In the rows, 128 means zero.
Families of rows that turns and mirrors carry onto each other, the same ones carrying the whole set onto itself: the rest of each named row's family, in list order
4 families of 8 rows
zut: [110 181 140 137 147 146 111 139 118]
tugi: [127 153 146 127 129 137 124 128 115]
Bug: [130 155 114 145 136 124 142 116 118]
Bubu: [111 162 143 133 130 121 142 123 115]
katu: [ 99 169 143 142 147 153 121 135 117]
bok: [111 162 151 134 132 129 137 119 115]
Tage: [125 169 106 156 146 142 119 132 118]
fugas: [123 155 112 145 131 127 143 114 123]
kide: [108 173 128 122 152 133 114 137 122]
nof: [132 156 149 134 140 132 119 125 111]
Tupi: [103 180 143 141 146 144 122 137 114]
dege: [122 154 151 130 130 136 127 129 110]
Sof: [115 174 101 141 152 144 135 129 126]
nupo: [125 172 111 156 151 149 120 134 123]
laz: [135 157 111 144 133 126 141 120 121]
tef: [103 176 105 145 139 143 142 127 125]
Topek: [130 164 113 148 150 150 113 131 124]
Sud: [113 173 130 127 157 137 112 139 116]
ked: [104 183 138 141 143 147 117 142 114]
kesaf: [125 144 126 150 126 148 141 117 117]
papib: [112 167 149 130 131 128 143 122 114]
mopi: [108 173 103 147 141 153 137 127 127]
Guza: [105 171 103 145 149 150 134 127 129]
Goki: [135 157 107 134 134 128 139 120 128]
Lezuf: [110 181 126 121 152 135 118 134 123]
fosif: [116 183 123 124 151 128 120 135 120]
Rudis: [122 172 102 149 145 143 118 132 126]
met: [103 162 139 125 128 129 146 124 119]
nub: [127 155 149 125 137 129 122 125 113]
kig: [127 149 124 149 130 150 146 117 123]
fatul: [118 151 127 156 128 149 140 119 112]
mobe: [124 153 120 147 126 145 151 118 121]

Which other rows belong to the same family as ked? tugi, Bug, Tage, kide, papib, Guza, kig
Which other rows belong to the same family as Rudis? zut, bok, fugas, dege, Sof, Sud, mobe

Families of rows that turns and mirrors carry onto each other, the same ones carrying the whole set onto itself: the rest of each named row's family, in list order
4 families of 8 rows
dag: [138 132 133 143 131 121 119 153 133 114 155 129 131 135 132 116 146 119]
ludo: [126 122  98 133 132 117 131 123 122 133 127 153 137 154 128 120 119 114]
zumem: [133 125 115 126 132 119 129 124 122 138 113 147 130 138 122 119 102 119]
ravo: [114 139 110 122 134 127 119 120 119 130 111 135 128 135 141 125 137 125]
lusa: [138 135 156 136 133 128 129 150 133 118 146 124 119 140 129 117 126 118]
koveg: [127 140 132 155 129 140 146 135 145 113 147 134 121 141 121 108 114 117]
vok: [118 147 123 116 134 131 118 124 117 134 111 132 124 144 139 123 128 126]
lan: [133 140 118 153 128 127 127 139 146 115 146 132 130 118 117 105 124 119]
pugof: [116 136 109 124 128 142 129 127 109 134 124 150 124 153 124 117 141 124]
Lozez: [135 122 141 155 140 124 132 132 150 121 147 140 129 133 119 137 144 113]
lugaf: [139 125 154 147 138 127 132 133 152 125 139 134 123 124 118 135 131 113]
Tese: [148 123 134 165 129 130 113 142 147 129 139 129 139 134 123 121 135 113]
buv: [124 141 120 115 128 141 121 127 113 138 111 144 120 136 119 114 130 130]
giz: [113 144 110 123 132 128 121 123 116 131 123 136 129 153 144 124 140 122]
Vireg: [116 133 104 127 134 135 121 128 110 129 113 149 122 132 122 117 140 126]
Fot: [125 118 129 127 139 138 135 115 124 137 110 146 114 137 148 129 125 127]
fela: [128 124 114 130 130 124 139 120 123 137 119 150 130 158 126 120 106 119]
bev: [127 138 119 160 127 135 138 134 149 113 153 134 129 138 121 107 130 117]
tib: [146 124 149 162 130 138 128 142 147 128 135 131 132 147 123 126 121 114]
sero: [135 122  98 127 129 115 121 122 125 140 119 147 138 136 123 117 119 121]
pip: [130 130 122 124 140 127 122 133 113 136 138 151 117 162 147 127 128 115]
sal: [125 116 106 134 138 128 125 117 125 135 120 149 125 131 149 127 146 126]
lam: [128 116 142 152 134 136 148 132 144 109 139 131 126 139 136 123 147 125]
vede: [134 140 133 151 127 137 136 135 150 119 138 126 123 122 117 105 113 122]
let: [140 127 154 148 136 128 132 136 148 126 151 138 124 143 118 134 134 112]
zapiv: [109 140 119 123 138 134 131 117 119 129 112 137 124 151 144 127 131 124]
dun: [137 134 122 116 137 122 104 135 114 143 127 143 116 132 143 122 123 119]
suk: [135 120 142 143 132 132 133 132 145 114 127 123 127 110 130 119 142 130]
vene: [143 123 144 163 133 134 121 144 145 124 126 131 133 126 122 127 119 112]
zusu: [137 120 136 171 137 133 128 143 144 118 139 137 136 143 127 131 132 109]
gope: [144 127 144 147 135 121 119 137 151 127 149 133 129 127 117 130 139 112]
riteg: [114 134 120 124 134 143 134 128 107 128 113 150 117 145 123 120 127 125]

Which other rows belong to the same family as vene? pugof, Tese, buv, Vireg, tib, zusu, riteg
Which other rows belong to the same family as vede? ludo, zumem, koveg, lan, fela, bev, sero
Which other rows belong to the same family as dun? dag, lusa, Fot, pip, sal, lam, suk

Families of rows that turns and mirrors carry onto each other, the same ones carrying the whole set onto itself: the rest of each named row's family, in list order
4 families of 8 rows
Gepu: [122 144 131 134 134 134 121 113 130 143 138 120 137 115 120 122 109]
nimat: [117 153 118 136 121 143 132 136 129 133 122 132 120 129 153 120 129]
doz: [139 124 118 107 130 129 122 127 132 101 133 132 126 142 145 116 148]
mib: [126 134 134 122 147 105 126 134 137 126 123 138 131 119 155 129 127]
les: [125 157 126 136 128 137 126 135 137 129 121 133 110 135 154 119 114]
lufib: [121 124 112 119 128 151 107 150 139 130 131 145 134 116 134 125 126]
Fon: [106 137 124 129 138 135 122 122 130 151 139 125 136 118 126 128 111]
Ruf: [136 104 133 114 134 124 121 130 114 129 141 141 144 129 115 128 134]
fil: [147 137 122 105 132 137 119 125 124 106 129 138 120 146 137 116 142]
zod: [130 134 132 127 139 107 133 125 133 127 119 139 140 107 143 123 139]
ner: [114 137 131 136 140 126 126 123 138 148 127 129 127 120 127 127 102]
fus: [132 139 129 133 148 115 129 131 132 121 121 137 138 113 150 135 140]
sota: [138 137 126  99 130 129 116 125 132  98 124 135 125 136 136 121 144]
megaz: [123 134 127 117 144 109 132 127 132 123 125 132 140 112 151 129 143]
bepi: [134 104 127 111 135 115 126 138 126 134 132 146 132 130 113 134 129]
supa: [129 135 141 125 139 110 140 113 130 130 135 128 117 150 136 115 119]
faf: [134 124 123 128 114 155 125 128 115 130 131 131 125 143 111 120 122]
podet: [132 132 117 115 129 141 104 156 130 126 128 148 128 119 137 131 124]
zava: [127 107 134 110 126 114 131 133 129 137 136 149 128 137 113 124 135]
Zer: [131 152 124 145 119 134 135 139 129 127 124 129 116 138 150 124 127]
Tuf: [132 127 118 126 123 147 131 120 126 131 126 136 119 145 101 120 118]
sus: [126 150 130 144 114 135 129 141 134 134 124 137 122 129 154 121 134]
vute: [135 138 142 126 124 113 130 117 126 128 150 118 124 145 144 117 128]
puse: [133 127 120 121 127 154 106 143 123 124 124 145 138 114 131 134 131]
nuse: [122 130 126 111 123 143 101 151 139 132 137 142 131 120 128 134 122]
gug: [128 100 125 112 134 116 132 127 127 130 138 141 137 130 116 120 136]
velos: [126 125 111 127 119 154 128 122 130 126 130 132 122 141 111 113 119]
dovi: [134 135 142 130 131 115 137 121 116 131 148 123 125 149 136 117 118]
menok: [127 135 119 120 113 149 134 123 129 125 118 140 119 143 107 115 126]
Nomav: [123 131 136 122 131 114 142 116 122 129 148 120 124 151 141 116 132]
luf: [147 124 126 114 123 138 124 131 118 103 125 133 128 141 138 123 148]
merif: [121 140 134 134 146 129 121 124 124 146 140 130 143 113 126 127 110]

Which other rows belong to the same family as vute? Gepu, zod, sota, zava, sus, nuse, menok
Which other rows belong to the same family as Zer? fil, fus, bepi, podet, Tuf, dovi, merif
Which other rows belong to the same family as gug? nimat, doz, lufib, Fon, megaz, velos, Nomav

Families of rows that turns and mirrors carry onto each other, the same ones carrying the whole set onto itself: the rest of each named row's family, in list order
4 families of 8 rows
Kavi: [119 138 144 132 141 139 128 140 131 117 123 145 130 125 113 137 170 124
 126 122 137 122 131 131 127 120 134 136 143 119 145 123 132 146 118]
Zubad: [135 131 126 133 109 141 134 147 128 109 136 140 143 132 147 130 133 143
 140 117 146 121 137 129 107 142 125 136 129 127 119 124 141 134 135]
Tam: [116 143 140 127 142 137 128 136 137 123 132 149 127 128 110 132 163 120
 123 130 134 126 131 127 138 122 126 132 137 113 149 116 138 146 113]
Mun: [123 137 126 123 137 141 132 129 114 150 132 125 124 135 129 136 134 133
 118 146 153 127 132 118 103 110 124 132 109 135 123 126 137 116 132]
rurof: [130 129 127 130 116 137 139 151 129 105 140 144 145 130 141 126 137 143
 142 122 147 124 137 119 108 134 125 133 131 131 120 119 134 143 136]
lozi: [119 131 137 124 152 127 133 103 125 143 131 116 119 122 110 136 129 110
 112 138 119 134 116 125 146 122 143 122 122 126 147 125 131 128 117]
nitu: [123 144 123 130 114 143 129 121 118 134 117 139 110 134 127 140 118 133
 136 133 108 108 136 126 135 126 131 139 116 126 136 125 154 136 127]
zapaz: [129 126 121 129 112 133 148 150 137 107 135 137 137 126 135 128 136 146
 146 123 144 124 139 126 105 134 127 135 130 120 121 128 142 129 133]
nini: [132 132 129 138 111 136 142 149 128 112 126 145 135 132 142 129 140 148
 144 126 149 129 134 127 108 139 124 139 134 117 123 122 139 137 138]
fefum: [133 128 136 135 122 122 139 124 141 106 138 126 142 120 132 135 128 124
 130 110 109 137 121 138 146 152 144 121 145 128 139 126 126 148 120]
Gam: [127 125 128 121 126 126 134 116 121 126 144 113 127 128 145 128  98 123
 135 131 123 135 120 116 117 147 137 129 114 138 116 132 139 119 143]
meres: [123 138 134 134 137 139 133 137 136 124 126 145 133 125 113 141 168 136
 119 127 135 118 132 141 134 121 130 128 136 116 151 115 134 143 113]
bufo: [123 116 146 133 149 125 134 130 130 128 145 116 159 126 136 127 144 125
 109 135 156 143 120 129 117 141 132 123 123 127 127 127 122 133 133]
Sude: [131 117 130 127 118 118 132 124 144 108 139 132 136 125 127 132 123 124
 128 116 117 134 125 129 147 159 138 126 143 125 147 119 134 153 127]
gapi: [120 135 144 126 151 133 119 103 120 145 133 121 124 130 123 142 131 111
 107 136 116 131 113 131 148 133 140 123 120 133 146 121 132 132 123]
Rigu: [120 120 139 131 156 119 135 128 133 124 141 114 154 122 135 124 143 119
 110 128 150 143 123 128 117 144 139 119 121 132 124 124 119 134 124]
fumad: [133 143 124 124 102 143 128 130 124 131 125 143 105 132 121 140 119 141
 144 129 113 116 131 123 136 118 131 139 127 128 138 122 146 134 125]
Toluv: [128 127 136 133 121 123 129 126 141 105 136 130 136 120 129 128 130 126
 134 112 110 129 121 134 151 154 145 127 139 125 137 119 125 154 118]
vode: [137 128 131 135 121 114 134 125 141 105 131 130 129 120 136 138 123 118
 132 108 107 128 126 124 138 153 139 122 144 123 138 123 129 150 127]
mene: [123 141 119 130 112 135 137 129 120 137 122 142 106 133 128 136 122 134
 141 131 104 117 132 125 137 117 135 130 131 129 141 126 151 132 136]
lir: [111 133 132 123 143 149 134 127 116 149 136 130 133 133 122 134 142 139
 123 151 153 127 124 130 111 114 126 139 104 130 127 123 142 113 127]
vev: [119 135 138 127 141 135 129 140 133 124 123 146 131 126 104 139 169 126
 120 129 138 119 131 129 133 116 134 139 139 124 139 121 132 140 115]
Sig: [122 136 136 126 143 127 124 103 126 148 128 112 116 124 115 137 127 117
 111 136 115 131 117 132 146 128 146 126 118 130 140 125 132 126 114]
Vuti: [127 120 140 128 149 122 139 131 140 118 153 120 153 119 133 129 147 124
 119 127 155 148 111 129 117 141 134 122 133 129 131 121 119 125 127]
Kini: [119 129 131 118 150 127 126 103 130 141 145 115 128 120 117 144 125 108
 111 133 111 128 116 127 142 129 140 122 114 135 142 123 132 125 115]
Rok: [130 145 118 124 111 143 134 125 123 125 124 143 104 127 122 141 119 130
 143 123 108 111 132 126 136 123 136 135 127 128 139 122 151 130 121]
tobud: [126 122 144 124 152 129 131 125 137 113 147 115 153 122 130 134 144 121
 112 129 159 137 119 131 113 150 131 127 118 127 125 120 123 127 121]
vafus: [120 135 130 120 139 145 125 130 111 147 130 129 121 132 125 131 137 131
 124 145 153 119 132 116 108 112 127 138 106 127 126 123 147 115 133]
gop: [132 119 123 130 122 127 138 116 122 131 139 110 134 125 153 140 103 136
 134 129 126 129 119 127 113 145 139 129 112 142 116 130 134 116 140]
Fur: [136 123 120 123 119 128 139 113 122 135 146 112 134 128 145 128  94 133
 126 134 126 133 119 126 128 144 136 123 109 134 121 125 140 118 134]
zib: [133 127 124 131 119 129 133 116 123 130 144 112 130 129 150 125  93 134
 133 131 125 137 121 124 119 146 135 120 110 135 121 126 133 129 135]
nef: [118 146 134 128 145 147 134 128 113 143 131 126 125 130 131 136 143 133
 126 144 144 119 124 128 105 108 127 131 105 130 121 129 140 110 130]

Which other rows belong to the same family as gapi? zapaz, Gam, meres, Sude, mene, tobud, nef
Which other rows belong to the same family as Rok? Kavi, Zubad, lozi, fefum, bufo, vafus, Fur
Which other rows belong to the same family as vode? Tam, nitu, nini, lir, Vuti, Kini, gop

Families of rows that turns and mirrors carry onto each other, the same ones carrying the whole set onto itself: the rest of each named row's family, in list order
9 families of 3 rows
lal: [138 122 145 114 116 141 136 116 102 150 136 126 131 145 138 151 167 142
 150 122 146 144 126 114]
latu: [139 148 148 141 121 143 129 122 104 173 127 140 146 134 155 143 166 143
 133 105 134 145 120 121]
Tena: [126 139 168 136 147 136 146 118 112 150 147 141 141 140 147 135 159 131
 147 129 101 126 144 100]
nepu: [129 132 132 129 135 139 132 120 108 143 156 145 126 127 138 147 138 136
 161 140 101 142 136 107]
Mis: [128 143 146 149 112 143 162 113 102 159 120 130 126 140 146 157 152 137
 140 116 132 141 148 104]
Fudib: [133 111 145 138 118 135 116 109 111 160 137 144 145 154 135 145 155 134
 149 144 110 150 125 122]
luv: [138 136 147 106 121 143 138 132 113 155 125 142 128 119 145 143 156 146
 170 117 127 145 145 111]
ziket: [144 136 131 133 127 137 137 113 106 141 150 137 122 129 129 116 140 126
 145 123 117 175 128 116]
Zuk: [148 140 135 124 125 132 140 116 113 162 117 142 142 148 143 118 133 134
 124  99 117 168 131 100]
dis: [141 138 154 131 123 142 147 140  90 143 137 150 116 129 138 142 150 146
 147 131 117 164 139 118]
Guvan: [132 136 134 153 116 144 152 101 114 164 120 139 132 154 131 121 140 129
 124 117 117 158 144 109]
Vodon: [122 117 125 129 114 147 128 112 102 163 133 127 149 140 133 128 159 142
 151 114 120 172 144 113]
Nev: [139 139 157 135 137 137 138 118 105 147 123 141 135 135 165 169 146 143
 136 106 126 149 137  98]
Foro: [131 141 129 140 111 125 128 122 125 161 128 156 126 129 151 108 144 124
 147 120 124 166 151  98]
Pidos: [142 117 143 128 136 135 126 108 127 133 140 146 142 135 143 129 139 132
 147 134 114 134 116 127]
sim: [135 136 136 143 136 117 151 121 122 162 151 129 142 145 146 106 151 115
 152 115 109 153 142 104]
piliv: [134 125 149 141 140 156 149 125 116 149 120 142 144 130 140 128 160 117
 135 133  97 148 146  88]
Dase: [138 125 141 131 127 129 155 124 119 156 128 122 127 131 157 127 142 109
 160 127 130 151 142  87]
fotes: [126 129 132 132 123 131 123 102 110 170 135 140 150 145 156 126 131 127
 136 108 141 149 138 118]
Zepo: [141 128 137 146 130 136 132 126 110 151 126 147 145 123 144 124 161 125
 143 115 117 182 146 124]
neba: [141 134 167 144 124 151 143 121 128 150 119 136 121 144 159 122 148 127
 155 133 113 151 109 101]
ril: [139 145 138 135 133 123 120 101 123 166 135 147 144 131 140 148 145 117
 145 121 102 142 122  94]
tepo: [141 150 169 133 132 142 153 127 113 156 133 135 122 151 156 119 162 140
 153 110 125 156 142 108]
vifen: [141 130 136 148 130 128 130 121 125 138 140 158 138 125 151 137 161 128
 126 139 111 132 138  98]
Gov: [128 147 156 129 112 150 140 124 118 136 126 147 123 123 159 122 148 154
 138 116 130 141 128 103]
tun: [136 139 136 148 119 134 140  98 127 167 133 137 125 150 136 151 148 127
 147 136 112 123 131 102]
rala: [140 134 132 124 134 139 120 116 115 179 132 156 147 144 144 149 158 135
 133 123 122 125 145 108]

Which other rows belong to the same family as Foro? vifen, Gov
Which other rows belong to the same family as tun? Mis, Guvan
Which other rows belong to the same family as ril? Zuk, Nev
Which other rows belong to the same family as tepo? Tena, sim
Which other rows belong to the same family as latu? fotes, rala
Which other rows belong to the same family as lal? Fudib, Vodon
Which other rows belong to the same family as Pidos? luv, Zepo

